In the data rows, 128 means zero.
Here are some points, each followed by its number:
[116, 133, 106, 188, 122, 153, 150, 111, 97, 118, 78, 96, 113, 93, 149, 125, 141, 186, 97, 159, 141, 133, 156, 101, 117, 69, 134, 165, 141, 105, 50, 136, 149, 127, 116, 95, 174] 0
[134, 180, 91, 142, 156, 77, 154, 96, 102, 121, 109, 81, 106, 132, 142, 74, 127, 108, 122, 107, 116, 99, 196, 176, 165, 134, 195, 160, 54, 133, 104, 127, 186, 158, 80, 86, 209] 1
[122, 108, 147, 140, 135, 140, 118, 139, 127, 114, 107, 164, 121, 154, 130, 132, 113, 140, 136, 97, 127, 133, 122, 120, 124, 109, 117, 118, 143, 136, 139, 119, 142, 141, 132, 145, 98] 2
[154, 97, 217, 90, 139, 150, 95, 177, 172, 127, 134, 175, 109, 144, 110, 63, 140, 92, 129, 162, 170, 143, 163, 97, 110, 143, 160, 86, 170, 171, 131, 100, 112, 135, 175, 73, 0] 3
[132, 120, 124, 164, 128, 140, 132, 134, 107, 130, 102, 148, 134, 168, 144, 144, 123, 168, 113, 98, 114, 136, 130, 123, 125, 85, 113, 146, 123, 164, 123, 107, 142, 124, 125, 147, 137] 4
[98, 135, 109, 159, 81, 146, 120, 136, 61, 165, 105, 120, 133, 138, 127, 178, 88, 198, 130, 82, 103, 172, 106, 128, 76, 123, 104, 102, 102, 149, 142, 161, 77, 82, 122, 188, 115] 5
[133, 102, 188, 126, 172, 155, 125, 150, 132, 135, 79, 161, 116, 148, 129, 90, 169, 161, 158, 127, 188, 114, 156, 115, 126, 120, 171, 121, 169, 126, 126, 102, 156, 161, 117, 114, 95] 6
[138, 97, 119, 110, 189, 42, 120, 118, 166, 98, 111, 73, 134, 49, 134, 66, 131, 33, 129, 156, 146, 114, 182, 112, 131, 145, 117, 83, 129, 100, 134, 148, 128, 116, 142, 72, 165] 7
[132, 121, 139, 186, 110, 150, 169, 119, 127, 118, 109, 135, 86, 106, 213, 130, 151, 158, 156, 112, 133, 53, 99, 124, 123, 88, 141, 178, 121, 151, 123, 127, 172, 83, 117, 133, 127] 8
[125, 96, 146, 0, 156, 71, 101, 71, 184, 140, 194, 38, 133, 64, 64, 32, 133, 135, 97, 253, 166, 149, 59, 169, 64, 197, 131, 82, 179, 119, 200, 109, 88, 125, 108, 98, 16] 9
[160, 112, 162, 114, 183, 122, 78, 127, 157, 72, 125, 127, 157, 106, 92, 78, 130, 82, 114, 209, 140, 102, 153, 134, 107, 154, 120, 98, 109, 138, 105, 114, 115, 165, 130, 51, 69] 10
[100, 90, 118, 111, 120, 124, 87, 156, 130, 112, 134, 121, 144, 146, 150, 112, 108, 166, 100, 54, 62, 184, 105, 86, 102, 110, 78, 87, 156, 169, 177, 158, 70, 82, 128, 167, 59] 11
[95, 74, 184, 118, 129, 122, 103, 143, 145, 102, 110, 163, 108, 129, 105, 102, 124, 140, 126, 120, 156, 145, 89, 102, 127, 97, 151, 98, 178, 136, 180, 113, 111, 130, 149, 140, 0] 12
[126, 114, 94, 95, 157, 120, 95, 89, 143, 136, 131, 119, 135, 126, 124, 101, 136, 174, 211, 187, 177, 122, 175, 151, 74, 166, 112, 137, 122, 141, 93, 157, 132, 151, 170, 140, 91] 13
[116, 96, 126, 110, 142, 105, 107, 141, 164, 115, 128, 148, 119, 146, 97, 93, 116, 134, 121, 134, 126, 121, 115, 101, 130, 143, 136, 122, 138, 145, 139, 140, 145, 132, 136, 135, 72] 14
[142, 162, 117, 149, 56, 118, 131, 139, 101, 184, 120, 119, 130, 158, 130, 156, 92, 134, 97, 96, 60, 184, 96, 115, 122, 117, 100, 99, 91, 147, 161, 121, 77, 108, 119, 184, 122] 15
[160, 79, 129, 113, 156, 153, 148, 90, 174, 167, 176, 61, 116, 122, 149, 180, 135, 133, 81, 94, 149, 116, 123, 60, 94, 107, 134, 153, 120, 68, 132, 145, 187, 181, 179, 76, 136] 16
[109, 101, 157, 116, 94, 119, 127, 155, 163, 134, 138, 153, 122, 200, 122, 87, 102, 161, 128, 96, 145, 125, 117, 100, 102, 108, 138, 110, 150, 135, 154, 113, 129, 72, 137, 178, 68] 17
[114, 94, 147, 135, 174, 149, 107, 148, 150, 121, 87, 153, 113, 137, 104, 107, 136, 123, 151, 167, 188, 108, 142, 145, 150, 115, 161, 150, 138, 127, 86, 115, 176, 176, 138, 91, 73] 18
[111, 81, 134, 130, 135, 167, 104, 164, 109, 103, 120, 136, 107, 123, 123, 122, 120, 154, 132, 137, 112, 145, 127, 119, 84, 132, 130, 108, 141, 148, 155, 123, 139, 120, 148, 149, 47] 19
Which two points above are nearest to each new point by angle? Their numbers follow each, smallest number first.
[123, 143, 132, 135, 106, 115, 123, 124, 146, 96, 117, 137, 159, 101, 149, 143, 137, 115, 111, 136, 130, 129, 151, 133, 126, 132, 140, 129, 112, 120, 142, 156, 141, 146, 86, 133, 156] 1 7
[123, 151, 99, 136, 92, 113, 115, 111, 125, 155, 167, 104, 137, 103, 130, 117, 158, 147, 112, 99, 112, 168, 113, 143, 169, 165, 105, 108, 103, 119, 118, 95, 75, 92, 137, 134, 142] 5 15
[133, 168, 75, 155, 112, 173, 93, 108, 83, 119, 131, 94, 146, 178, 181, 208, 105, 141, 120, 68, 113, 105, 151, 132, 150, 88, 164, 160, 15, 115, 66, 147, 145, 149, 113, 140, 255] 1 4
[102, 102, 141, 151, 134, 136, 99, 116, 120, 128, 114, 148, 96, 123, 99, 130, 112, 119, 144, 106, 143, 132, 153, 124, 142, 129, 148, 133, 143, 123, 118, 104, 121, 153, 123, 116, 129] 6 18
[152, 170, 152, 171, 118, 178, 146, 123, 86, 152, 128, 155, 166, 145, 181, 187, 132, 139, 135, 75, 108, 70, 156, 144, 157, 98, 127, 187, 72, 151, 96, 115, 141, 167, 103, 162, 213] 4 8
[104, 133, 114, 111, 133, 106, 153, 149, 148, 115, 121, 111, 136, 62, 120, 87, 136, 145, 100, 180, 128, 142, 124, 153, 111, 166, 133, 134, 152, 99, 116, 142, 120, 100, 165, 99, 109] 7 9
[96, 145, 144, 86, 123, 88, 116, 111, 174, 124, 136, 153, 148, 135, 122, 63, 136, 90, 132, 135, 151, 114, 153, 170, 148, 151, 158, 136, 139, 101, 116, 130, 131, 200, 85, 102, 172] 1 7
[122, 129, 66, 119, 150, 84, 158, 178, 166, 116, 153, 82, 91, 20, 154, 47, 190, 150, 124, 190, 152, 173, 81, 179, 87, 177, 144, 171, 149, 94, 146, 170, 100, 55, 141, 97, 66] 7 9
[127, 155, 134, 96, 94, 119, 107, 114, 164, 113, 161, 127, 107, 106, 114, 58, 121, 125, 77, 176, 135, 178, 68, 128, 129, 162, 112, 122, 132, 127, 165, 152, 127, 125, 141, 85, 101] 9 14
[135, 141, 130, 140, 143, 111, 124, 91, 146, 136, 110, 165, 111, 132, 132, 185, 114, 97, 161, 130, 166, 106, 170, 129, 143, 102, 131, 122, 101, 142, 91, 103, 165, 173, 137, 97, 180] 1 18
